In the data rows, zero lies at 4.5, halfway between 4 and 5.
Some points:
[6 2 5 7 5 7 5 6 4 5 4 3 3 8 6 0 4 2 3 4 8 6 5 5 7 8 3 4 4 2 7 4 4 5 3 7]
[5 5 3 4 4 5 6 5 4 6 5 6 3 5 3 6 4 2 2 3 3 5 2 2 3 7 7 5 8 6 4 5 3 3 4 5]
[5 5 5 4 4 6 5 5 4 3 5 5 5 7 8 3 3 5 3 4 5 6 6 3 4 6 5 4 5 6 5 5 4 3 4 4]
[5 4 4 6 4 5 3 3 1 5 6 8 5 3 2 5 7 7 4 3 1 1 7 4 4 3 3 4 4 2 5 4 6 4 5 0]
[6 3 6 6 3 5 7 6 8 4 1 3 7 4 2 4 3 3 6 4 4 4 4 8 9 6 4 6 7 7 3 4 4 4 5 5]
[4 4 1 4 4 6 6 5 7 4 3 3 2 4 2 7 4 3 3 4 1 3 2 5 1 6 4 5 5 4 6 4 5 4 7 6]
[4 5 7 7 5 6 3 5 5 7 5 4 5 5 5 8 6 5 4 5 7 6 9 4 3 7 6 4 4 6 3 4 7 2 1 5]
[5 6 3 4 3 2 5 4 4 6 8 4 5 4 8 1 4 6 3 5 2 2 0 2 4 4 3 4 3 4 0 5 2 6 4 5]
[5 4 5 4 4 3 4 4 4 1 8 4 3 4 7 6 5 5 5 5 6 5 4 4 4 7 7 7 5 3 6 7 4 4 4 7]
[7 6 6 4 6 4 3 4 5 4 5 4 6 8 9 3 4 1 1 4 9 6 8 4 6 5 3 3 3 1 6 4 4 7 3 5]
[5 3 6 2 4 7 6 5 3 1 6 4 3 8 9 3 2 4 2 4 5 7 6 5 4 5 6 3 5 7 5 4 3 3 3 7]
[4 5 5 4 4 3 2 3 4 4 5 7 3 3 6 5 5 4 3 3 3 3 5 3 4 8 5 4 5 4 8 3 3 4 4 7]
[4 5 4 6 3 3 3 2 4 5 2 6 5 3 3 7 6 6 6 6 3 4 3 2 5 0 5 5 4 4 5 5 7 7 5 5]
[4 5 6 4 4 7 7 4 3 5 3 4 8 8 9 0 0 5 4 5 6 5 3 9 9 4 6 3 4 8 3 3 4 3 3 3]
[6 4 4 7 4 3 6 7 9 4 3 3 3 3 1 5 3 3 3 3 5 3 4 6 2 4 3 6 6 2 7 5 7 6 5 7]
[5 4 4 4 2 4 4 3 5 4 7 5 5 3 3 7 4 4 4 5 5 4 4 4 3 6 6 7 6 3 4 6 3 6 4 5]
[4 3 6 4 5 4 4 6 6 7 5 5 5 5 3 5 6 5 5 5 5 6 6 3 2 3 7 5 5 8 5 4 6 4 2 5]
[6 5 3 3 5 5 6 7 5 6 3 4 4 3 1 3 5 4 3 3 5 3 4 2 3 2 3 5 3 0 4 4 4 5 4 6]
[5 4 5 4 3 4 4 5 6 1 6 6 3 2 4 3 3 3 5 1 3 2 4 5 3 5 5 5 6 4 6 6 6 5 5 6]
[4 7 5 3 3 0 1 3 2 7 9 6 7 4 4 3 7 7 8 8 2 2 3 5 3 1 5 3 2 9 2 4 3 6 5 0]
[4 4 4 4 6 5 4 4 4 5 2 5 2 2 4 6 8 4 4 3 8 4 4 2 3 6 5 5 4 2 7 6 4 3 4 8]
[5 7 2 4 4 5 5 4 1 6 4 5 5 5 4 5 4 6 5 4 5 4 3 2 5 3 3 2 3 2 4 6 6 4 4 0]
[6 4 3 6 5 6 5 5 7 4 2 4 3 4 2 5 4 3 3 5 3 3 2 4 1 6 4 5 6 5 5 3 5 5 6 6]
[4 5 4 6 3 3 4 2 4 5 4 6 6 5 2 7 3 4 4 7 3 2 0 2 4 7 5 4 4 5 4 4 3 5 5 5]
[3 6 3 8 3 6 3 4 5 5 4 5 4 3 1 7 4 4 4 3 2 2 1 4 3 7 5 5 5 2 4 5 3 6 5 6]
[3 5 6 4 3 4 3 4 5 4 0 5 4 2 3 8 5 7 9 7 4 5 4 2 5 0 6 6 6 4 3 6 6 6 4 5]
[5 5 6 3 3 2 4 4 4 2 7 4 7 6 9 5 1 4 6 4 7 5 5 4 6 3 6 6 5 4 5 6 4 3 4 7]
[4 4 2 5 9 3 2 8 6 0 6 2 3 3 2 6 8 6 7 2 5 6 5 6 4 6 1 3 3 1 4 8 5 3 5 4]
[3 5 5 4 3 4 4 4 1 4 6 7 4 3 2 7 5 5 2 4 4 5 6 6 1 7 5 4 3 2 4 4 4 5 4 3]
[6 5 7 3 3 6 4 4 3 2 8 4 7 6 6 4 5 6 4 5 7 4 7 4 4 4 5 5 4 1 4 5 5 4 4 5]
[7 4 6 6 4 4 5 4 4 5 7 5 4 3 4 2 6 6 3 3 6 4 7 4 3 2 1 5 5 2 5 5 7 5 4 8]
[6 6 4 5 4 4 3 3 3 4 5 3 5 7 9 4 4 1 1 5 6 5 6 5 5 6 4 3 4 3 7 4 4 6 4 5]
[5 3 6 5 3 4 3 3 7 4 5 5 6 2 3 6 4 3 7 4 5 4 4 6 6 7 5 6 7 6 4 4 4 4 4 5]
[4 5 5 4 6 4 4 4 3 7 3 4 6 4 2 4 4 3 2 3 5 5 4 5 3 7 5 7 4 1 5 3 4 5 3 6]
[3 5 3 5 3 7 7 6 5 2 2 7 3 4 0 7 2 3 3 4 2 3 1 5 3 3 4 8 6 2 3 5 6 5 7 4]
[4 5 4 5 6 4 6 4 3 5 4 8 3 2 0 7 6 4 4 4 5 4 4 2 3 5 3 6 4 1 6 5 4 6 4 3]
[4 6 5 5 4 3 4 5 2 6 6 5 5 6 8 5 5 4 2 4 7 5 5 4 4 7 5 5 5 1 5 4 3 4 3 5]
[5 4 4 4 6 6 4 6 9 4 4 3 1 4 5 1 3 5 5 3 3 5 5 5 6 3 4 5 6 8 8 5 9 3 4 6]
[4 5 4 2 5 0 2 4 0 6 4 5 6 4 3 4 7 7 7 9 4 4 1 3 2 0 3 3 1 4 1 6 4 7 4 0]
[3 2 6 8 6 4 5 8 8 5 1 3 4 7 4 3 2 4 7 6 1 8 4 7 3 7 7 5 9 9 3 3 3 3 8 0]
[5 7 4 4 6 3 5 3 3 2 8 2 7 9 8 4 3 4 5 4 9 6 8 4 8 2 6 5 4 2 4 4 7 6 3 4]
[4 4 0 5 5 6 8 6 6 5 2 5 1 3 2 5 5 5 3 5 3 4 3 4 3 6 2 6 3 2 6 3 5 5 7 7]
[5 6 5 3 4 0 0 2 1 6 8 6 6 6 3 4 7 4 5 5 5 2 6 4 5 2 4 4 3 3 7 5 3 7 4 0]
[4 3 8 5 5 7 6 4 5 3 4 3 5 5 9 1 0 4 6 2 7 5 4 9 9 4 4 4 5 6 4 5 3 3 4 6]
[5 4 3 4 4 5 6 5 6 5 4 5 3 3 2 5 6 5 3 5 6 4 3 4 3 3 4 5 3 3 5 5 5 7 5 6]
[4 6 3 6 4 4 3 2 0 6 3 6 4 3 1 6 6 6 6 8 6 3 4 2 2 4 6 4 4 7 6 6 4 5 3 1]
[4 5 4 3 6 5 6 8 6 4 5 3 3 3 5 4 4 2 4 2 7 5 5 4 4 4 6 5 2 0 3 5 4 3 5 6]
[6 5 5 6 4 6 5 3 5 5 5 5 4 5 5 7 5 6 5 7 3 6 5 3 4 6 6 6 8 6 6 5 3 2 2 6]
[6 3 6 4 5 5 6 6 9 5 0 3 6 4 4 4 3 4 7 4 5 5 3 9 9 5 4 5 6 8 4 2 5 6 5 5]
[4 3 5 5 3 5 4 4 7 2 4 5 3 4 4 6 3 4 4 3 6 5 3 4 1 8 5 5 7 5 6 5 6 5 6 6]
[4 5 6 4 4 0 2 5 1 3 9 4 7 3 6 4 5 7 7 6 6 3 6 5 4 3 5 4 4 3 4 6 5 5 4 1]
[3 4 5 6 7 4 6 5 5 5 1 7 3 5 4 6 5 5 6 8 5 5 6 2 6 3 5 5 4 9 4 6 6 5 6 3]
[4 4 3 5 3 6 6 4 4 6 5 5 4 3 3 6 6 4 2 5 4 4 4 6 3 7 5 6 4 1 5 3 3 5 4 6]
[4 5 4 5 5 4 5 3 6 3 2 6 3 5 2 6 5 5 6 4 7 5 4 3 6 4 4 4 3 4 7 5 5 5 5 6]
[3 5 2 5 3 5 3 4 4 5 5 7 4 3 1 5 1 1 4 1 0 1 0 5 3 6 4 4 6 8 4 6 4 5 6 4]
[4 4 3 6 4 5 5 3 5 6 2 5 3 5 4 7 4 5 4 5 5 4 1 2 3 7 4 3 4 9 5 4 4 6 6 5]
[5 5 3 5 6 3 5 6 6 5 3 5 4 4 6 3 5 5 3 1 6 5 7 4 5 3 4 4 4 1 4 2 6 5 4 6]
[6 3 8 3 6 7 5 5 3 4 5 5 8 9 9 0 1 6 4 5 6 7 7 7 7 5 2 4 4 6 5 3 5 4 3 7]
[5 3 5 6 5 7 4 8 5 4 5 3 3 3 4 2 5 5 4 4 7 6 5 4 2 6 5 5 5 2 5 5 5 4 3 7]
[3 3 2 1 8 4 6 4 1 7 4 4 1 5 3 5 3 2 4 3 4 5 3 4 1 7 7 5 2 8 6 3 0 3 5 6]
[4 6 5 5 5 7 4 4 4 5 5 4 6 9 7 5 4 3 3 4 7 6 6 5 6 6 4 4 5 5 3 4 5 4 3 4]
[3 4 2 3 3 3 3 3 1 6 4 7 5 1 3 3 6 7 6 8 4 4 3 2 2 0 3 4 3 1 2 5 3 6 5 1]
[4 5 5 4 6 3 5 5 6 2 6 6 5 4 5 5 5 5 5 4 3 3 5 5 3 6 5 4 5 5 6 4 4 5 5 6]
[6 4 7 3 5 4 4 5 2 0 9 4 8 8 8 2 3 6 6 4 6 6 6 6 5 5 6 4 2 1 3 5 6 3 3 3]
[5 4 5 5 4 5 6 5 5 8 0 1 7 3 5 7 6 5 4 5 4 4 4 4 9 5 5 5 4 2 3 2 4 4 2 8]
[3 4 3 5 6 5 5 7 9 4 0 0 2 4 4 6 4 4 5 3 4 4 1 6 1 4 4 6 5 5 7 4 8 7 7 8]
[5 5 8 4 3 5 6 6 2 2 6 4 8 8 9 3 1 5 3 4 6 6 7 7 6 4 5 4 3 6 2 3 4 3 4 3]
[2 7 3 4 4 3 4 5 1 6 4 4 3 4 3 9 8 6 7 9 5 5 4 4 2 0 4 2 1 6 2 7 3 4 5 0]
[3 3 3 9 8 2 3 6 4 8 4 3 5 5 8 4 6 5 6 9 0 5 6 4 7 6 9 3 5 9 2 5 3 3 5 0]
[4 5 5 2 5 5 4 4 2 7 4 3 4 4 2 6 6 4 5 6 4 6 4 6 2 4 5 3 2 3 3 3 3 5 4 4]
[5 4 5 2 5 3 4 2 3 5 7 6 6 5 1 6 5 6 6 6 6 5 5 3 3 5 5 4 4 7 6 4 5 5 5 3]
[5 3 4 5 4 5 4 7 5 3 6 7 3 3 2 1 1 3 4 2 0 4 4 6 3 5 5 4 5 7 4 4 5 6 6 5]
[5 3 5 4 3 6 6 7 7 2 4 4 5 4 2 2 4 4 6 3 6 6 4 6 6 6 4 4 5 5 6 2 5 5 4 5]
[2 3 7 3 4 7 5 1 4 5 4 3 6 3 8 6 4 3 7 4 4 4 5 9 9 4 4 7 7 4 3 3 2 2 4 5]
[3 1 5 4 9 7 6 8 9 7 1 3 2 6 2 0 6 5 5 3 8 8 5 6 6 7 4 6 5 4 6 2 5 4 6 3]
[3 5 4 4 4 6 7 4 4 7 0 2 6 2 3 4 7 7 6 5 5 5 5 6 7 4 3 3 3 2 2 3 4 3 4 5]
[4 3 4 4 6 7 8 6 4 7 6 3 2 6 7 5 7 6 5 7 3 6 5 5 5 5 5 5 6 9 3 3 2 2 6 4]
[5 6 2 5 3 3 3 3 4 6 7 5 4 4 4 4 2 2 3 2 0 1 4 4 5 3 5 5 4 2 3 5 4 4 4 7]
There is one direction along which these points spread out most. Take the direction at right angles to it along which they spread out most. Go by this last direction. How many in every 100 of the points above lie lower along it than each point below? Answers are rounded to whole numbers. More than half of the points above lie lower than the first one.
[5 6 2 5 3 3 3 3 4 6 7 5 4 4 4 4 2 2 3 2 0 1 4 4 5 3 5 5 4 2 3 5 4 4 4 7] 45
[7 6 6 4 6 4 3 4 5 4 5 4 6 8 9 3 4 1 1 4 9 6 8 4 6 5 3 3 3 1 6 4 4 7 3 5] 21
[4 5 4 6 3 3 3 2 4 5 2 6 5 3 3 7 6 6 6 6 3 4 3 2 5 0 5 5 4 4 5 5 7 7 5 5] 33
[5 3 5 4 3 6 6 7 7 2 4 4 5 4 2 2 4 4 6 3 6 6 4 6 6 6 4 4 5 5 6 2 5 5 4 5] 81
[6 3 6 4 5 5 6 6 9 5 0 3 6 4 4 4 3 4 7 4 5 5 3 9 9 5 4 5 6 8 4 2 5 6 5 5] 86
[2 3 7 3 4 7 5 1 4 5 4 3 6 3 8 6 4 3 7 4 4 4 5 9 9 4 4 7 7 4 3 3 2 2 4 5] 36
[4 4 3 6 4 5 5 3 5 6 2 5 3 5 4 7 4 5 4 5 5 4 1 2 3 7 4 3 4 9 5 4 4 6 6 5] 73
[5 5 3 5 6 3 5 6 6 5 3 5 4 4 6 3 5 5 3 1 6 5 7 4 5 3 4 4 4 1 4 2 6 5 4 6] 56
[5 6 5 3 4 0 0 2 1 6 8 6 6 6 3 4 7 4 5 5 5 2 6 4 5 2 4 4 3 3 7 5 3 7 4 0] 4
[3 5 2 5 3 5 3 4 4 5 5 7 4 3 1 5 1 1 4 1 0 1 0 5 3 6 4 4 6 8 4 6 4 5 6 4] 82
[4 5 4 2 5 0 2 4 0 6 4 5 6 4 3 4 7 7 7 9 4 4 1 3 2 0 3 3 1 4 1 6 4 7 4 0] 1
[5 4 5 2 5 3 4 2 3 5 7 6 6 5 1 6 5 6 6 6 6 5 5 3 3 5 5 4 4 7 6 4 5 5 5 3] 22
[6 6 4 5 4 4 3 3 3 4 5 3 5 7 9 4 4 1 1 5 6 5 6 5 5 6 4 3 4 3 7 4 4 6 4 5] 27
[6 2 5 7 5 7 5 6 4 5 4 3 3 8 6 0 4 2 3 4 8 6 5 5 7 8 3 4 4 2 7 4 4 5 3 7] 69
